Landscape: points and heights
J_644: [-22  19  -7 -48  41  35  36  14  15  33  15 -40  20  -3 -12  -4  34  -2
 -71  -8 -15  24  12   7] | -0.91
J_274: [ 16 -15  17  31  -7 -18 -43 -14  13 -12   3  11 -15  13  14 -17 -31  -2
  33  32  32 -24 -14   0] | -0.23
J_386: [ -1  -1  -3  -7  12  19   2  24  11   8   5  -4   5   8 -15 -14  13   1
  -9   5 -10  -5   5   0] | -0.41
J_234: [ -1   5  -3 -26  33  31  18  27  11  21   8 -21  18   0 -14  -9  24  -1
 -40   2 -11  13  10   2] | -0.50
J_253: [  6   3 -19  16 -19 -13  29  -5 -30 -12 -27  25  -2 -18  -1  33  20  14
   5 -43 -19  15  15  -1] | -0.53
J_844: [ -9  11  -4 -35  36  31  25  27  11  27  12 -24  18  -3 -13  -2  31  -1
 -50  -6 -15  18  16  -1] | -0.61
J_546: [ -6   7  21 -20  27  19  -8  21  36  13  19 -46  30  10  -1 -30 -20 -17
 -17  48   4  -2 -15  11] | -0.18
J_733: [  5  -7  11   7   2   5 -34  12  18  -3  20  -4 -10  22  -3 -35 -25  -7
  17  37  12 -29 -13   1] | -0.47
J_276: [  5  -8  20   9   6   3 -52   5  25  -1  30 -11   2  29  13 -44 -37 -13
  25  47  24 -33 -12   4] | -0.31
J_529: [  3   1  17  -1   4  11 -33  15  26  -1  26 -17   6  28   0 -41 -31 -12
  14  46   9 -29 -10   2] | -0.28
J_551: [ 12   3 -29   1 -17  -1  51  -4 -47  -4 -25  18  12 -19   2  52  34  15
  -8 -64 -16  30  23 -11] | -0.47
J_374: [  3   0  26  -5  13   3 -44  10  32   4  33 -22  19  25  13 -42 -44 -19
  18  52  13 -30 -11   8] | -0.17
J_279: [  6 -11  17  14  -2   1 -39   4  15  -4  17  -2 -10  23   4 -30 -27  -5
  26  35  17 -31 -11   0] | -0.50
J_202: [  8   1 -23   2 -11   0  39   0 -35  -3 -22  20   9 -14   0  40  30  13
  -7 -49 -20  22  21  -8] | -0.70
J_90: [  8 -15  18   9  15  -2 -64   2  26  -4  33  -7  10  30  23 -49 -42 -17
  34  51  27 -35  -9   3] | -0.13
J_3: [ 10 -13  13  41 -28 -40 -26 -32  -4 -22 -23  31 -30 -14  16   9 -21   0
  43  -1  19   1 -12   0] | -0.16
J_96: [-10   8 -19 -37  17  25  39  11 -15  22   0  -1  15  -5 -12  19  41   6
 -37 -38 -23  24  26  -9] | -0.44
J_731: [ 15 -12  22  30 -10 -18 -43 -16  14 -10   5  13 -18  14  13 -18 -30  -1
  33  33  31 -25 -10   1] | -0.25
J_410: [-16   9 -32 -35  -1  16  58  -4 -45  14  -5  -1  23  -9  -4  47  38  15
 -35 -63 -23  34  23 -16] | -0.22
J_542: [  0  -4   3   2   3  14 -13  16  14   3  11  -3  -6  15 -13 -26  -8  -1
   2  21  -1 -17  -6   0] | -0.38
J_420: [  7 -15  18  19  -8  -8 -38  -7  13  -7  10   7 -15  12   7 -23 -30  -4
  26  34  22 -22 -12   3] | -0.35
J_362: [-12   8 -23 -41  14  20  44   7 -22  22   0  -5  16  -5 -10  24  41   6
 -40 -42 -23  26  26  -8] | -0.37
J_823: [  1  -2 -12  29 -45 -43   8 -29 -31 -29 -29  43 -30 -35   4  37  -6   6
  41 -27 -11   4  -9  -1] | -0.17
J_434: [  6 -12  12  14  -4   2 -39   7  19  -4  20  -3  -8  23   5 -35 -28  -6
  22  40  19 -32 -11   2] | -0.51
J_779: [  4  -2  -1  30 -28 -31 -12 -17  -5 -19 -20  30 -30 -12   1  13 -11   1
  29 -12  -4  -4 -11   5] | -0.23
J_182: [  4   2  -3  -9  14  20   5  22   9   8   4  -3   0   8 -14 -13  16  -2
 -13   7  -9   0   7   0] | -0.42
J_948: [  9   2 -25   8 -21 -11  49 -11 -45 -12 -29  23   7 -23   2  48  25  14
   2 -58 -19  24  22  -8] | -0.46
J_487: [ -1  -3 -15  29 -46 -51   4 -29 -31 -31 -27  44 -35 -37   7  39  -6   7
  46 -30 -12   6 -10   4] | -0.15
J_268: [  1   0 -12  30 -45 -42   7 -28 -31 -29 -29  43 -31 -37   3  38  -7   9
  41 -33 -16   3 -10  -2] | -0.17
J_218: [ -8   8  10 -31  35  34  17  29  26  16  12 -46  29   6 -10 -19  11  -7
 -42  29  -1  10  -7   5] | -0.25
J_912: [-24  23   3 -48  48  38  33  15  30  28  14 -64  32   2 -11 -12  25  -6
 -75   9   0  20  -3   8] | -0.22
J_227: [-22  15   0 -41  43  35  28  20  26  25  14 -55  32   1 -12  -9  23  -7
 -63  14  -4  18   0   4] | -0.34
J_347: [ 15 -15  19  29 -10 -17 -42 -18   9  -9   5   9 -18  13  13 -20 -31  -3
  33  29  30 -23 -12  -1] | -0.24
J_117: [ 12 -12  15  39 -24 -36 -29 -27   0 -19 -18  30 -26  -9  11   6 -23   1
  41   7  19  -7 -13   2] | -0.18
J_986: [  5   3 -14 -12  10  14  22  18 -13  10 -11  11   7  -4 -13  10  28   6
 -16 -31 -21  16  19  -6] | -0.45
J_438: [ 15 -15  24  30  -9 -20 -42 -20  12 -12   1  10 -20   9  17 -16 -33  -1
  33  29  32 -21 -12   0] | -0.22
J_283: [-18  10 -35 -33 -13  11  59 -13 -53  10 -12   0  22  -8  -1  54  41  17
 -34 -71 -21  39  25 -15] | -0.16
J_873: [  0   1  -6  28 -35 -33  -3 -19 -15 -21 -25  35 -30 -19  -1  23  -6   4
  32 -23 -11  -3  -5   4] | -0.22
J_214: [  0  -1  -4  37 -39 -41  -6 -28 -18 -25 -31  41 -34 -26   3  25  -8   4
  41 -18  -2   5 -11   4] | -0.18
J_965: [-29  22   2 -53  48  40  36  16  30  28  16 -63  35   8 -10  -9  30  -4
 -78  10  -2  20  -2   5] | -0.15
Rows and their valley's bottom
Which row is the lowest point of the valley that each row below runs down into?
J_948: J_202
J_182: J_644
J_283: J_202
J_542: J_434
J_96: J_644
J_386: J_644
